The rows of Z fall into a few groups, and each row is roughly a mix of its group's hidden directions; one row fits no group.
Z, 78 rows:
[[-19 -17  -1  23 -23  -3 -17  -9 -75  24]
 [-15 -25  44  55  12  37   3  28 -16  -9]
 [ 46  38  25   4  19  13 -36 -17  33  29]
 [ -2 -15  51  40   5  50   5  25   0 -27]
 [-23 -39   4 -23 -20  -3  22  32  14 -60]
 [  3  25 -43 -43 -25 -47  -1 -18  27   9]
 [  6  14 -38 -36  27 -33  24  -1  55  -1]
 [-16  34  49  16  -7  29   6  33  35 -33]
 [-33 -43  14  15  -6  23  36  19  13 -51]
 [ 25  42 -12   2 -13 -25 -20 -23 -17  61]
 [ 28 -23 -56 -11   1 -20  -6 -41 -25  33]
 [  4  32 -35 -33  23 -56 -12  -7  11  31]
 [ -2 -10  37  34 -30  30 -29  -4 -55   7]
 [-18  22  62  17   8  18   8  33  34 -28]
 [  0 -21  48  46  24  47  -6  16 -19  -5]
 [-24  -8 -59 -15 -29 -10   4  -5 -55   5]
 [ 26  -2  54  17  34  22 -12   9  49 -16]
 [-29 -19  19  30 -47  16   1  14 -56 -11]
 [ 24  -2  54  15  32  24 -14  12  48 -18]
 [ 18  38 -29 -13 -16 -36 -17 -24 -12  54]
 [ 22  45  32  20  28  17 -28 -22  -1  45]
 [  0 -23  49  43  11  42 -16  18 -27 -19]
 [ 16  51  -2 -24 -19 -32 -23 -23  18  46]
 [  8  28 -43 -46 -26 -39  -1 -26  19  16]
 [  4  22 -48 -44 -20 -46  -2 -25   8  18]
 [ 22  39  -5  26  21   5 -20 -33 -12  60]
 [ -4 -22  32  37  -3  19 -39   4 -59   1]
 [-25 -30  11  25 -14  17   1   8 -74  -3]
 [-41 -45  -7  -4  18  19  25  16   4 -55]
 [-20 -24  39  53   6  37  18  33  -7 -14]
 [ 29  -1  16 -11  61  19   0   9  47 -26]
 [ 33  -6  51  20  39  13  -9   0  49  -6]
 [ -7 -20  49  43   4  47   3  26 -13 -24]
 [ 22  42  -8  16  12  -5 -22 -33  -8  62]
 [-14 -16  45  50  -5  45  19  28   1 -12]
 [ 29  37  12  28  27  14 -26 -24 -14  54]
 [-24  11 -47 -33 -38 -28   9  -6 -38  23]
 [ 30 -20  36  23  37  37 -22   9  31 -29]
 [-10  17 -49 -41 -38 -41  15 -18  -1  11]
 [  7  19 -47 -44  -3 -53  -9 -18  22   9]
 [-18 -32  27  -6 -21  13  25  28  29 -57]
 [ 34  46   6  -9  11 -15 -38 -15 -16  51]
 [ 17  27 -26 -36   6 -28   4  -7  66  -3]
 [ -5 -46 -11 -12 -29  -1  24  28  20 -57]
 [ 13  37 -23  -1 -18 -30 -13 -23 -28  60]
 [ 27  42 -14 -13 -24 -34 -21 -19  -3  53]
 [ 20 -17 -60 -12  -8 -22  -3 -38 -31  31]
 [ 22  37  15  29  35  20 -24 -27  -6  50]
 [ 22 -25  42  34  44  28 -12   5  27 -25]
 [-20 -43  16   3  23  31  16  25   9 -58]
 [-24  -3 -46 -19 -23 -38  16 -15 -45  29]
 [ 26  32  12  38  27  20 -21 -24 -16  52]
 [ 19  27 -29 -39  13 -30   5 -12  60   4]
 [-17 -47  14  17  12  33  23  24   4 -55]
 [ 42 -43 -44   2  24   7 -24 -34 -19  10]
 [-22 -44 -20 -25 -24 -15  23  28  -3 -53]
 [ 26  33 -29  -2 -25 -34 -15 -20 -17  55]
 [-12  37  55 -12  -9  13  -1  34  45 -17]
 [ 14  32 -36  -6 -25 -36  -9 -26 -12  54]
 [  4  23 -47 -47 -17 -46  -1 -21  18   9]
 [-19   7  55  16  11  31  -3  38  23 -39]
 [  9  29 -40 -39 -19 -44  -2 -20  36  18]
 [-20 -51  -6  -9 -10   2  23  33 -10 -58]
 [-12  15  61  11  11  24  -1  36  35 -30]
 [ 45 -24 -19 -47  14 -12 -36 -20  11  30]
 [-18 -46   1 -14 -19   3  23  33   7 -60]
 [-20 -21  29  30 -33  32   2  11 -57 -14]
 [ 24  24   4  33  39  20 -23 -21 -31  47]
 [-16  10 -46 -27 -31 -38  15 -17 -33  33]
 [-14 -27  31  33  -9  32  -8  11 -62 -14]
 [-36 -26 -44  12 -10  -4  11   1 -63 -10]
 [-17 -31  24 -19 -19   6  18  34  23 -61]
 [  9  -9 -52 -16 -12 -35   7 -36 -29  40]
 [ -3 -24  28  25   1  26 -29  -1 -69  -3]
 [-24 -11 -56   2 -22 -16  15 -14 -57   8]
 [-11  21 -43 -38 -40 -33   9 -13 -21  33]
 [ 23 -27 -63   1   0  -7  -8 -37 -36  18]
 [  7  27 -42 -47 -20 -43   3 -17  32   3]]
Here is one row from each group, named. Which group is each of the other rows in?
[ -9 -40  31  22  17  39  17  27   1 -49] => <70>
[ -4  21 -45 -46 -17 -31  35 -10  33   1] => <126>
[-46   0 -38   8 -28 -13  24   4 -56  -3] => <22>

[ 11  37  26  44   9  23  -3 -32  13  50] => <70>
[ -4  23  61  11  10  19   1  27  46 -22] => <22>
[ 16  26 -23 -34  14 -12  26  -6  68   2] => <126>
[ -3 -11  53  45  -6  48   4  25   7 -20] => <126>
[ 17  -9  34  41  56  15 -29  11  24  13] => <126>
[-24  12  53  18   6  29   1  40  21 -40] => <22>
